One vector is turned by the same rotation once a step. Each row is the vector after some number of steps, and that number follows the row.
The counts run from 0 to 445.
[118 124 116 118  90 134 167 114 169 124 105 149 157 133 121 120 101 107
 126 187 177 101 118 143 101 118 126 156  74 158 128 107 167 115 122 118
 166 165 139 113 125  86 142 127 125 105 129 138  96 164 147 133 143  95
 133 135 116 123 141 102 102 146  78  94 177 121 132 117 132 114 119 142
 167 113  91 121 154 141 149  64 159 152 190]
152
[156 114 122 134  91 137 120 128 133 104 174 129 132 152 168 148 175  60
 159 126 143 142 107 139 140 144 143 107 165 104 144 134 155 123  99 110
 141 156 141 134  99 151 119 139 140  89 183 185  82 113 126 130 152  84
 130 144 204 132 135 151 133 119 118 171  94 118 125 111 135 172 165 168
 161 109 131 141 136 120 125  95  95 137 134]
377
[125 123 110 121  82 118 188  87 108 122 169 131 140 125 132 125  89 144
 114 177 143  76  97 155 106 115 128 115 108 145 155 104 133 124  97 126
 138 167 130 118 167  81 146 119 140 106 132 143  85 120 157 141 119  73
 161 126 104 166 163 130 104 136  93 109 139 137 160 134 117 118 115 162
 122 124 110 100 131 156 133  88 220 140 148]
230
[140  86 128 111  82  84 160 133 150 129 113 122 157 152 112 150 155 139
 117 135 143 151  86 130  91 155 139 108 130  74 133 118 140 125  79 106
 143 187 151  70 141 140 111 149 187  75 171 149 107 113 131 103 161 129
 103 139 147 129 117 148 121 112 132 139 133 105 143 106 179 153 153 185
 133 103 110 161 120 102 151 131 129 146 159]
386
[178 109 116  95 134 128 168 180 124 103 154 139 123 130 129 161 142 142
 160  89 112 141 122 111 134 103 137 116 165 121  81  58 134 101 124  93
 187 149 138 139  92  86 106 132 164 122 148 126  70 141 169 127 109 143
 121  88 116 145 156 133 133 169 113  88 109 148 150 120 136 109 149 176
 119 151 124 141 128 154 173 127 147 145 103]
182
[161 100 131 137 134 113 160 150 147 126 150 137 116 102  91 132 112 149
 110 129 136 159 116 130 123 124 117  96  86 112 121  82 145 131 141 151
 136 158 119  99 173 115 114  92 179  91 114 135 112 104 159 130 103 209
 117 128 118 113 165 146 158 136 120  99 130  98 160 122 142 118 147 150
 123 128  74  86  93  53 166 117 164 152 132]
267
[183 136 130 126 135 124 109 167  84 125 166 116  93 117 147 132 167 123
 148  81  67 145 118 121 165 143 135  69 168 104 139 137 116 134 121 107
 105 138 122 138 141 150  98 113 151 108 135 120 131  84 108 126 113 165
 124 132 166 160 149 167 155 123 174 142  62 141 129 129 117 141 164 135
  97 120 131 128  99 102 106 168 114 118  75]
335
[116 128 158 127 115  97 111 141 155 175  44 133 134 118 106 148 131 153
  95 139 125 163 109  96  76 144 108 139  97  91 119 146  99 161  84 107
 108 130 152  92 124 146  93 143 165 105 133  76 174 114 127 106 190 157
 119 148 127 141 106 148 111 127 131 118 130  97 116 156 172 133 136 112
 142 117 112 158 117  99 105 151 104 120 171]
40
[162 111 130 138 102 131 130 140 134 119 163 119 133 142 141 139 158  81
 145  96 149 138  92 130 159 178 145 105 141 116 150 144 143 106 100 138
 145 162 134 115 148 166 124 159 183  74 157 173 100 102 119 125 142 110
 128 163 196 121 105 132 145 119 125 182  99 136 144  84 153 163 159 185
 144 105 132 155 125 102 146 101 107 147 157]
22
[171 180 113 119 122 185  99 178 134 136 104 165  88 109 165 116 149  81
 166 121 109 123 156 111 152 118 137 145 116 175 104 134 138 135 135  96
 137 110 119 178  79 102 117 125 102 139 113  86 146 153 108 137 153 130
 147 142 160 152 162 115 126 155 124 118  95 161  96 135  76 106 150  75
 154 119 113 127 139 137  95 124 104 108 112]
131
[148 173 137 114 119 174 143 123 124  81 153 109  93 123 124  82 140 102
 157 111  94 111 137 141 186 126 128 116 158 163 110 135 129  78 159 136
 136 126  98 144 156 100 143 132  91 130  89 141  89 121 103 153  93 155
 160 118 155 148 170  88 140 116 141 126  90 161 145  75  83 128 138 102
 115 119 131  94 116 145 149 152 154 121  74]
215
[180 141 134 129 136 124 104 163  81 124 167 118  90 118 155 137 167 123
 151  84  68 146 119 119 159 139 132  70 168 106 132 136 107 138 117 101
 104 133 124 143 136 148  98 111 145 114 139 117 129  84 112 127 118 161
 130 130 168 165 148 167 152 125 172 138  57 140 131 140 119 140 161 132
  99 125 137 129 101 106 100 167 113 115  75]
334
[136 188 146 117 127 168 119 123 110 104 120 123  84 111 139  95 135 117
 150 136  74 108 154 127 150  99 109 131 155 162 100 135 114 115 148 112
 118 106 109 164 120  87 129 114  62 155  92 106 113 126 112 153 116 144
 164 107 130 169 179 109 122 130 135 100  98 147 121 131  75 118 128  66
 123 135 136  90 121 165 105 158 144 108  70]
209
[119 140 163 121 165 114 141 145 132 144  83 121 123  99  81 120  74 172
 107 135 113 117 130 113 123 108  97 132  80 153 104 104 114 114 158 130
 133 137 131 115 158 100 122 107 139 127  82  84 130 130 150 135 100 185
 119 108  62 132 122 106 126 166 101  48 161 134 153 148 151  91  93 121
 109 151 107 110 128 124 142 119 157 149 162]
195
[146 185 141 112 121 171 128 121 119  91 132 115  86 116 134  85 143 116
 157 124  80 111 148 132 167 116 120 122 163 159 101 135 121  99 154 121
 125 114 102 152 134  91 136 127  74 145  90 119 104 125 104 153 106 156
 164 110 144 162 176 102 130 118 142 118  88 155 132 102  77 125 136  78
 112 124 132  94 115 154 128 164 150 111  62]
212
[161 107 126 138 102 127 134 143 135 122 164 120 135 143 140 144 153  81
 143 104 157 137  92 126 156 175 145 106 136 113 154 140 146 107 101 137
 146 166 138 116 146 166 122 155 184  71 162 170  98 107 126 127 140 102
 122 166 190 120 101 134 142 123 120 176 104 131 142  88 159 160 156 190
 143 106 125 155 131 101 143  96 105 150 165]
23
[155 134 152 122 152 166 128 156 142 101 148 130 103 124 134 162 134  93
 168  74 130 148 138  87 158 114 114 151 180 138  74  92 109  91 126 128
 184  98 141 170  79 118 114 162 145 132 130 142  70 135 171 144 127 120
 156 105 154 129 125 102 135 169  87 121  98 143 138 116 136 134 142 148
 149 155 158 137 134 162 164 109 105 140 114]
175
[170 113 125 142 135 106 128 165 103 131 163 120 121 114 121 112 132 114
 125 124 112 124 103 152 169 158 141  65  83 129 167 133 164 128 150 128
 109 185 118 112 187 154 118  83 168  77 123 136 129  97 109 123  92 175
  92 154 144 125 127 153 167 131 146 118 114 136 147 118 134 121 137 164
 107 111  87 115 113  61 125 103 130 152 153]
344
[ 92 168 161 153 107 126  85  87 107 146 105 122 121 121 155 107 124  84
 114 186 119  98 118 143 123 134 105 123  99 145 174 197 126 157 111 122
  76 132 140 140 136 152 133 111  79 114 121 123 150 102 100 142 156  79
 143 164 151 158 116 139 114 118 119 132 124 121 103 167 123 150 111  92
 144 115 131 110 145 133  52 100 110 123 168]
4
[159 149 152 139 151 123  85 149  75 137 160 119  86 112 165 150 152 113
 142  91  74 140 128 104 150 125 114  90 176 108 135 145  89 152 107 103
  96 109 135 165 114 154  96 113 129 127 139 112 129  77 129 134 128 127
 141 127 158 174 133 173 142 138 151 133  60 138 120 172 124 146 145 123
 109 145 155 125 115 127  77 153 101 112  85]
330
[ 93 164 163 155 116 116  92  86 112 146 101 116 128 119 142 102 111  92
 105 187 122  95 118 147 123 138 102 118  83 145 179 192 130 155 125 126
  70 142 138 133 153 157 134 105  89 110 115 120 153 102 104 138 149  90
 133 167 138 147 107 136 119 118 116 122 139 118 109 163 130 139 104  97
 143 116 124 108 143 121  62  94 113 131 179]
2
[134 166 158 105 121 154 112 135 131 113  96  91 117 145 130 116 158  96
 162  82 104 120 116 103 169 160 128 146 182 138 106 170 100  73 111 119
 143 119 136 137 118 146 122 194 125 120 122 123 111 126  95 132 144 105
 148 135 164 149  88  81 119 128 131 155  91 174 131  81 142 148 133 131
 128 119 176 176 144 178 131 152  86 122 127]
93
[ 98 166 154 141  86 127 107  84 139 140  78 127 116 124 130  99 139 105
 105 183 118 124 123 141  99 142 106 129 101 118 155 192 121 158  99 121
  73 132 124 109 154 141 126 125  92 112 118 112 162 101  88 132 176 129
 149 166 157 155 143 136 109  88 142 145 120 101 105 138 120 154 137  68
 146  94 113 108 118 100  74 148 120 107 141]
361
[144 131 141 150 101 149 100 116 135 105 164 126 119 145 168 139 172  44
 159 120 142 145 119 134 155 148 131 118 159 119 146 155 148 120 110 129
 128 140 137 149 103 166 124 140 123  96 161 182  92 108 120 142 155  84
 140 156 215 125 126 139 137 119 117 174  90 121 116 108 129 177 159 144
 167 109 140 132 138 116 116  95  81 134 137]
374
[151 132 116 124 114 147 170 113 112  90 192 114 124 126 129 102 107 102
 146 135 138  84 112 154 173 133 137 106 121 169 146 110 158  82 148 149
 154 167 111 138 172 104 155 121 128 100 112 176  64 120 139 154  81 111
 148 128 134 137 151 103 140 138 103 121 122 155 163  84 108 120 124 165
 122 124 117  94 131 143 163  82 183 153 135]
223
[105 128 123 113  83 133 166 103 167 128  94 151 154 134 122 127 103 116
 120 194 169  99 118 138  83 109 120 161  82 150 122 107 157 122 107 115
 158 155 147 116 116  80 142 133 118 113 134 131 102 165 147 135 157  87
 139 131 107 136 144 103  90 148  72  93 173 117 128 131 132 116 118 130
 165 121  99 124 154 152 137  76 166 142 187]
154
[128 134 162 114 159 109 153 148 137 142  86 120 124 105  78 117  78 175
 106 133 113 121 123 113 123 110 102 130  84 144 104  94 113 114 157 133
 142 140 133 112 162 100 119 110 145 124  84  86 123 131 151 127 101 189
 115 104  63 130 122 104 126 163 105  51 159 132 155 139 149  85 100 129
 107 152 106 113 122 124 151 122 159 151 160]
194
[154 118 124  97 102 112 136 166 154  96  91 115 145 154 114  97 179 109
 158 138 106 142 116 157 143 136 151  98 118 110 118 121 193  98 156  87
 140 204 128  82 124 120 119 113 121  96 144 138 110 146  83 114 122 184
  63 124 148 119 138 125 137 114 158 101 141 128 130  80 136 129 150 144
 130  99  92 147 132 107 155 138  97 150 138]
65
[172 128 128 108 131 139 131 177 109 123 148 111 129 142 149 140 145  91
 172  71 121 111 105 110 182 160 151 122 157 149 124 127 134  85 124 111
 171 152 143 152 113 141 116 165 169  99 147 136  89 134 124 127 122  92
 122 134 158 138  85 108 135 163 115 137 100 186 140  94 147 129 133 187
 124 130 155 180 155 168 145  99 102 149 151]
100
[140 121 122 105 116  96 126 161 114 118 104 118 157 150 138 108 148 108
 149 165 108  99 112 171 140 122 153  91  90 140 149 126 191 117 157  74
 128 217 145 109 118 123 128  90 107  98 146 134 110 151 101 121 110 132
  63 125 119 133 119 136 129 143 133  73 161 142 125 127 135 113 119 159
 126 117  93 146 162 134 117  92 110 159 178]
426
[145 126 112 115  95 151 173 139 174 107 121 142 144 133 111 101 118  92
 145 155 173 113 116 148 142 142 142 141  78 167 126 108 189  90 147 137
 173 176 120 112 142  97 147 131 141  95 122 147  92 162 128 133 126 132
 122 145 137 106 143  86 126 140  95 109 157 140 144  72 121 111 133 147
 160 103  81 121 144 115 173  75 148 157 177]
147
